Named moves (each a turn or a mirror), then the moves between two rows, first move first; the first pair answered:
move reped:
[  9  14  14 -22  -1   3  12  -9  -6   3  -2   7  -7  -6 -15   8  -1  -7
  -7  16  19  -8  -5  -4   8  13] -> [  5  13  14 -17   3   1  11  -9  -3   3  -7   7   5  -8 -26   2  -6  -2
  -6  18  20  -2  -6   4  -2  10]
[-26   2  16 -10  -1  11 -20  -9  19  -7  23   6  -9 -32 -11  36  -7 -13
   1 -13   4  18  13  -1  17 -23] -> [-28   1  17  -9   4  17 -21 -11  21  -9  15   7   1 -33 -19  30 -12  -9
  -4 -14   7  16  11   0  12 -29]
[-12   2  -7  19  -4 -13  14  14  -2   0 -20 -12  27   1  -1 -29   2  18
  -1  11  19   1  -5  18  -6   0] -> [ -1   2  -7   8 -24 -18  17  24 -11   1   4 -15 -16  13  20  -5  14   2
   9  14  14  -7  -8   1  23  15]
[  8  -8  23   4 -10  24 -24   6  17  10   8  -9  -4   2   3  65  -5  11
  41  18 -26   7   0 -21   7  13] -> [ -5  -7  25  13  13  28 -25  -4  27  10 -13 -11  40  -6 -11  35 -21  22
  29  13 -19  12   7   0 -25  -2]
move lezo:
[ 20  -7   8  22   9  -4  16  16   0 -26 -28  33  -5  28   6  10  -1   2
  14 -11  -9 -23   2  23  19  11] -> [ 15  -7  12  16   7  -3  14  17   1 -28 -26  36  -4  25  -3  10  -2   4
  15  -7  -8 -28   3  27  19   8]
[  6  -4  12  27   9  -8  20   0   9  -9 -25   0  25  20 -26  -3 -22   9
   8   0   8  -8   6  16 -22   5] -> [ 13  -4   2  38  12 -13  25  -4   7 -10 -20  -4  21  25 -14  -1 -19   8
   5  -7   2  -2   5  12 -23  11]
[ 12 -12  -3 -10 -17  10  -9   6   9  20  35 -12 -26  -2  13  18  -2   4
   9  24  -2  21  -4 -14  -6  -2] -> [  6 -15   3 -21 -21  17 -14   9  10  18  30 -11 -16  -7  -3  20  -7   2
   9  30   4  14  -7 -13  -4  -8]
move vovo:
[-19   3  10   2   0   7   9 -13   7   4 -19   3  -1 -12 -19  12  22   1
  14 -15 -14  11   8  14 -28  10] -> [-17   2  15 -28 -13   1  -1   5 -20  15   1   3  -7 -26 -22  -8  14 -11
  13   3   7  -5 -13  17   7   3]
[ 16 -17   3   7   1 -15  -8  -4  -2  20  12  -6   8  14  -8  13 -12  14
  12   1 -10   9  -7 -21  10  -2] -> [ 13 -16   8  11   5 -11  -1  -2  -1  10  -6  -3  23  17 -21  12 -17  21
  10   0  -3   3  -5  -6  -5  -8]
[ -8   9  -2   4   6  -2  -9 -11   1   6  12  -6   3 -14  14 -16   8  -3
  -5 -14 -13  16   3  -1  -4  -6] -> [-12   9  -2   0   3  -4  -5  -9  -4   5   3   1  15 -16   3 -23   4  -1
  -6  -7  -7  10   1   9  -5 -11]
[ 11  -1  29  -4 -11 -16 -19  29   9  -8  25  -2  27 -10  -6 -11 -28   7
   8  20  14  -4   2   4  15   6] -> [  9  -3  20  19  -9 -11 -19  13  32 -10  24 -12   6   1  12  20 -14  13
  15   7 -10  16  20 -19  -5  16]
move kudi:
[ 10   8  -9 -18   3 -11  19 -12   8   2  -3   1   3  -7   0  -5 -21 -18
  -4   1  27   3  14  14  10   1] -> [ -4  16 -10 -25   0   1  12 -18  21   1   0   2  -7 -14  -3   6  -6 -18
  -5  -2  17   8  20  10   3  -9]
[ -9   9 -22   2  -9 -19  19   8 -27  -4   6   9 -14  -1  15 -22  19 -11
   4  -4   5 -14  -9  20   0   2] -> [-23  13 -27  -4 -13  -6  12   2 -16  -9   9   8 -22 -16  18 -14  29 -11
   0  -4  -2 -13  -5  15  -6  -5]
[-13  -4  17 -18 -11  11 -20   6  16  -3 -10   3  13 -17 -27  -3 -13  -1
   4  16   6 -15   5   9   0   0] -> [ -4  -8  19 -14 -15   9 -16   8   9   2 -10   2  20 -14 -30  -5 -17  -4
   2  18  10 -17   6  12   3  -3]
move letom:
[  5   2  19   3 -11   0 -17  -8  14 -10   7   8  -1  12  -6  34  15   7
   2  -1   8  -4  22  -9  19   0] -> [ -2   5  22  -8  -9   0 -26  -7  13 -10  11   5   1   1  -8  28  10  10
   2  -3  11  -2  17  -7  24  -7]
[ -7 -11 -23   2   8   0  18   5  -6 -11  -1   2  13  -9  12 -31   2   2
 -27  -9 -13 -10  23   6 -14 -11] -> [ -2  -9 -22  -3   6  -7  20  11 -17  -7   3   2  12  -9   8 -38  -4  -2
 -28  -6  -7 -10  11   7  -1  -9]
[ -6  24   4 -19  26   9  -3   7  17 -26  21  -2   1 -12 -10 -11 -15  -1
   6 -10  -2 -11  23  -7 -22 -26] -> [ 12  14  11 -23  21 -10   1  20  -5 -19  25  -3   2  -8  -8 -23 -27  -7
   8  -3  14 -20   8 -13   6 -18]

Between the rows of a pair lie 2 to 3 moves.
[ 10  -9  -1  15  16  -9  -3 -20   7  30   5   2   0  -8  16  -7  -7   4
   4 -13  -6  20  -1  -6  -4   0] -> [ 12  -5  -4  15   0  -4   1 -12   3  14   6   0 -21   1  18  18  12   4
   6 -16 -15   7   4 -10   2  10]
vovo then reped then letom
[ 29 -26  14  11   2 -20   0 -15  -3  26  17  -1 -10  14   0  10 -31   3
   9   0  -1  25  -6 -22  23  19] -> [  5 -20  26 -24   0  -7 -13 -10 -12  29  29   6   7 -25 -13 -13 -36   1
   0   5  18  10 -12  -7  33  -8]
vovo then letom then vovo
[ -7   5   4   2   2  12   1   5   2 -24 -12   4   1  -9 -19  -8 -10  -3
 -13   2   4 -14   6  18  -6  -5] -> [  7   1  -4  24   5   6   6  -1  10 -17 -13  -1 -17   7   0   9  -5  -1
  -3  -3  -8   0  15   2 -13   7]
vovo then kudi then vovo
[-19 -19  -3  24   8   7 -12  -6  23 -15 -17   4  21   1  -5 -12  -6  22
 -10  -4   2  17   3  16 -36 -32] -> [-22 -23  15 -18 -28  20 -14  14  17 -21  10   5 -16   0 -19  26  -2  15
   3  10  13  -8  -4   4  13 -34]
lezo then reped then lezo
[-24  18   6 -23 -22  26  -6 -10  -1 -18 -10  11  15 -10 -14  -2  -1  -2
 -16   4  17  -5  27   8   2 -31] -> [-12  11   6 -13  -7  10 -13 -10  -6  -4 -11   6  38  -9 -13 -26 -20   1
 -14   7  24   3  17   4   4 -23]
vovo then letom then reped
[ -2  -2  17 -12  -1  -1   7 -15 -16   1  -2   3  48 -23 -10 -16 -21 -20
  -2  20  15 -16 -44  32  12 -30] -> [  0  -2  11  14  10   0  17 -23  -6  -3 -26   4  61 -11 -18 -12 -22 -13
  -2  16  10  -8 -33  37 -13 -28]
vovo then vovo then letom
